Look-ups in named tables: a row name and a column name give one cell, copied from the table.

dato
|  | kikov | ledot | suz | depem | veb |
|---|---|---|---|---|---|
| vilegap | -4.1 | -50.8 | 0.9 | -3.2 | -21.7 |
| zos | 14.4 | 12.7 | 49.4 | 8.4 | -16.2 |
| zuk | -11.5 | -50.6 | 72.2 | 22.2 | 25.6 |
| zumu | 5.3 | -3.3 | -17.8 | 15.8 | 3.7 |
| begiti | -3.4 | -4.9 | -27.2 | 1.2 | -23.7 |
| neba | -0.7 | -3.8 | -98.9 | -23.8 | -27.6 |
| goro | 7.6 | -20.7 | 27.5 | -10.3 | 40.3 |

What is the suz of zumu in dato? -17.8
What is the kikov of begiti in dato? -3.4
What is the kikov of zumu in dato? 5.3
What is the suz of begiti in dato? -27.2
What is the kikov of zos in dato? 14.4
What is the ledot of zumu in dato? -3.3
What is the ledot of begiti in dato? -4.9
What is the depem of neba in dato? -23.8
What is the veb of zuk in dato? 25.6
What is the kikov of goro in dato? 7.6
What is the ledot of goro in dato? -20.7
What is the depem of zos in dato? 8.4
What is the suz of neba in dato? -98.9
What is the ledot of zuk in dato? -50.6
What is the veb of zumu in dato? 3.7
What is the suz of vilegap in dato? 0.9
What is the veb of neba in dato? -27.6
What is the depem of begiti in dato? 1.2
Row with the largest veb: goro

filifer =
,segat,mepokur,mev,luvus,koduvi,gis,zepobo
vorofu,185,49,173,172,142,189,160
mup,125,162,185,219,129,120,172
nonob,146,162,153,171,171,159,167
gele,160,202,178,148,132,205,148
gufe,150,176,142,165,167,150,181
velu,171,131,159,171,175,164,167
mon,159,150,131,165,153,124,156
nebab,147,153,132,176,141,151,141
pepo,200,73,124,178,175,172,170
bolisid,171,151,187,191,191,158,142
sarut,141,199,168,191,161,106,165
napadug,180,151,209,167,136,159,172
rik,175,200,176,194,176,170,156

What is the mepokur of napadug in filifer?
151
What is the koduvi of mup in filifer?
129
What is the mepokur of gufe in filifer?
176
What is the zepobo of velu in filifer?
167
What is the gis of pepo in filifer?
172
What is the luvus of gufe in filifer?
165
What is the luvus of gele in filifer?
148
What is the luvus of velu in filifer?
171
What is the mev of bolisid in filifer?
187
What is the koduvi of velu in filifer?
175
What is the mev of nebab in filifer?
132
What is the luvus of sarut in filifer?
191
Which row has the largest zepobo? gufe

Table milod
	munobu	fir	damines	tunide
daz	49	64	60	67
zulivu	88	193	66	136
tuzoke	91	62	104	110
vep	113	32	59	111
ragan	137	146	160	151
penut	151	70	116	87

damines of tuzoke is 104
fir of vep is 32
damines of zulivu is 66
fir of zulivu is 193
tunide of daz is 67
munobu of penut is 151
damines of vep is 59
damines of penut is 116
munobu of daz is 49
fir of penut is 70
tunide of vep is 111
fir of tuzoke is 62

gegi:
         nanu  som  mev
fal        36   22   87
bol        27   20   95
rez        16   20   94
rutego     39   23   84
lisutid    30   21   93
lofedev     5   20   91
peloges    34   22   89
raz        23   20   95
ven        32   21   91

raz, mev -> 95
peloges, nanu -> 34
fal, mev -> 87
lisutid, som -> 21
peloges, som -> 22
bol, mev -> 95
lofedev, nanu -> 5
peloges, mev -> 89
fal, som -> 22
lisutid, nanu -> 30
rez, mev -> 94
bol, som -> 20
rez, nanu -> 16
rutego, mev -> 84
lofedev, som -> 20
ven, nanu -> 32
ven, som -> 21
raz, nanu -> 23
lisutid, mev -> 93
rutego, som -> 23
Row with the largest som: rutego

fiki:
	nok	monobur	buf	lonemu
ludoluf	65707	-21470	-61984	-51919
zoz	41881	40625	-18319	7586
nepoviv	66337	-46927	-11922	-28244
filomod	57132	33085	31889	-48056
tof	2120	21769	-14368	-480
tizo	61934	-28092	9720	-21416
vekalo	52617	-22006	-58828	-14262
zot	12064	26774	45133	5301
vam	36900	18794	14838	-22792
sim	-46950	51912	-2117	1021
reduzet	-10219	-56605	-6858	-39036

tof, nok => 2120
vam, lonemu => -22792
vam, buf => 14838
vekalo, lonemu => -14262
zoz, lonemu => 7586
filomod, nok => 57132
nepoviv, monobur => -46927
ludoluf, lonemu => -51919
nepoviv, lonemu => -28244
zot, buf => 45133
zoz, monobur => 40625
filomod, lonemu => -48056

pirolob:
|  | mesiba | vaza | tobun | dul | lopu | kufiziv |
|---|---|---|---|---|---|---|
| lerute | 258 | 210 | 116 | 99 | 199 | -1 |
| fup | 244 | 516 | -79 | 199 | -217 | 324 |
| des | 440 | 351 | -82 | 246 | -410 | 154 |
| sif | 165 | 290 | 159 | 184 | 359 | 49 |
| zuraved | 220 | 390 | 168 | 299 | 191 | -215 |
| det | 219 | 336 | 320 | 207 | 20 | 183 |
| zin | 458 | -228 | 663 | 100 | 148 | 9 |
| pesu | 97 | 195 | 456 | 91 | 202 | 422 |
| fumu | 609 | 46 | -682 | 895 | 116 | -284 |
| fon | 68 | 222 | 364 | 36 | 87 | 395 |
| tede | 439 | 92 | 351 | 312 | 72 | 237 |
| bomer | 317 | 105 | 247 | 235 | 116 | -33 |
| pupini | 331 | 172 | -331 | 225 | 262 | -57 |
| vupo | 634 | 29 | -324 | 427 | 236 | -437 |

fon, tobun => 364
des, dul => 246
fup, dul => 199
sif, dul => 184
fup, tobun => -79
fup, mesiba => 244
des, kufiziv => 154
Row with the largest lopu: sif

Table garoba
,fen,resep,sazu,niv,viruf,mak,noru,lirisa,roguv,pum
luf,44,34,33,123,174,114,65,72,72,126
devor,173,209,37,110,34,30,146,92,119,68
kep,81,54,87,208,90,113,53,25,196,191
sutem,151,94,152,183,170,76,176,100,6,173
bitan,187,179,45,7,62,85,118,178,118,192
bapo,64,124,25,149,200,109,182,119,52,23
mezotas,90,144,171,144,124,93,165,143,193,193
putip,126,48,12,49,87,170,160,176,173,69
vof,89,151,27,49,168,51,107,16,187,148
rav,117,184,159,23,76,124,17,21,143,169

What is the roguv of bitan in garoba? 118
What is the viruf of mezotas in garoba? 124
What is the lirisa of mezotas in garoba? 143
What is the roguv of kep in garoba? 196
What is the viruf of luf in garoba? 174
What is the sazu of bitan in garoba? 45

lop:
|  | kef | bidapu | bomi | lud | fina | lobi | mef | zuf | bef |
|---|---|---|---|---|---|---|---|---|---|
| logi | 80 | 189 | 216 | 190 | 8 | 213 | 19 | 159 | 146 |
| vas | 89 | 177 | 163 | 147 | 14 | 134 | 23 | 33 | 197 |
| vuraz | 118 | 93 | 187 | 129 | 100 | 35 | 124 | 88 | 127 |
| puvidu | 88 | 112 | 100 | 75 | 109 | 98 | 99 | 111 | 129 |
| nem | 152 | 35 | 151 | 123 | 159 | 151 | 141 | 58 | 92 |
| posate | 168 | 111 | 116 | 110 | 87 | 78 | 125 | 155 | 156 |

bidapu of vas = 177
lud of puvidu = 75
zuf of logi = 159
bomi of posate = 116
fina of logi = 8
fina of posate = 87
zuf of vas = 33
lud of nem = 123
bidapu of puvidu = 112
mef of vuraz = 124
bef of vuraz = 127
kef of logi = 80
Row with the largest kef: posate

begabu
        fozores  sotatiz
togoze    67202    85732
diri      94019    59626
rogos     36287    58487
pon       60678    32637
fedube    60619    78571
zisosa    76223    69689
nival     49617    31039
fopi      42493    59249
bos       23061    64620

sotatiz of fopi: 59249
fozores of nival: 49617
sotatiz of diri: 59626
sotatiz of zisosa: 69689
fozores of rogos: 36287
fozores of pon: 60678

Table fitudi
	tozog	lifut	leded
nitisid	140	109	153
gadobi	188	147	179
nodo	144	162	194
kuvoso	145	149	168
geletid	158	182	146
buvakip	157	191	151
tisido	246	177	61
fub	153	165	145
nidu	131	190	148
razu	158	177	187
luti	243	186	149

tozog of nitisid = 140
lifut of gadobi = 147
leded of buvakip = 151
lifut of geletid = 182
tozog of razu = 158
leded of tisido = 61
lifut of fub = 165
tozog of tisido = 246
leded of fub = 145
tozog of gadobi = 188
lifut of kuvoso = 149
lifut of razu = 177
tozog of luti = 243
leded of nidu = 148
lifut of luti = 186
lifut of nidu = 190
Which row has the largest tozog? tisido

zegopu
         nepod  bovazib   lop  tafo  movupev   pif   duk   nog
tef       6639     7181  7630  5394     3434  5592  4259  3024
nonodu    6930     7181  5943  7784     5099  5850  3449  5495
vis       6970     6033  5943  3551     5099  5850  4259  3024
tudabor   6639     7441  6912  5394     6825  6342  6811  3024
ratan     6639     7181  5943  3932     9190  5030  4259  4262
dob       6639     8312  5943  5394     9179  4181  4259  4319
zulo      5625     7181  3782  8378     5099  5850  4259  3024
fefov     6639     7181  6010  5394     2873  5850  6051  3024
zomalo    6639     6185  5943  5992     4622  5850  2066  3322
vepezet   5638     7181  7680  3967     5099  6111  4255  3024
lobav     6639     6498  5943  5394     4404  7280  5527  3024
dukipek   6639     7181  3690  5812     6221  1373  4259  3024
nisero    6854     7999  4468  5394     5099  7539  7469  3024

zomalo, movupev -> 4622
vepezet, pif -> 6111
ratan, lop -> 5943
zulo, duk -> 4259
fefov, nepod -> 6639
fefov, nog -> 3024
ratan, duk -> 4259
ratan, nepod -> 6639
tef, lop -> 7630
dob, tafo -> 5394
dob, nog -> 4319
tef, nog -> 3024
lobav, movupev -> 4404
fefov, bovazib -> 7181
dukipek, nog -> 3024
dukipek, movupev -> 6221
nisero, duk -> 7469
zomalo, nepod -> 6639
nonodu, lop -> 5943

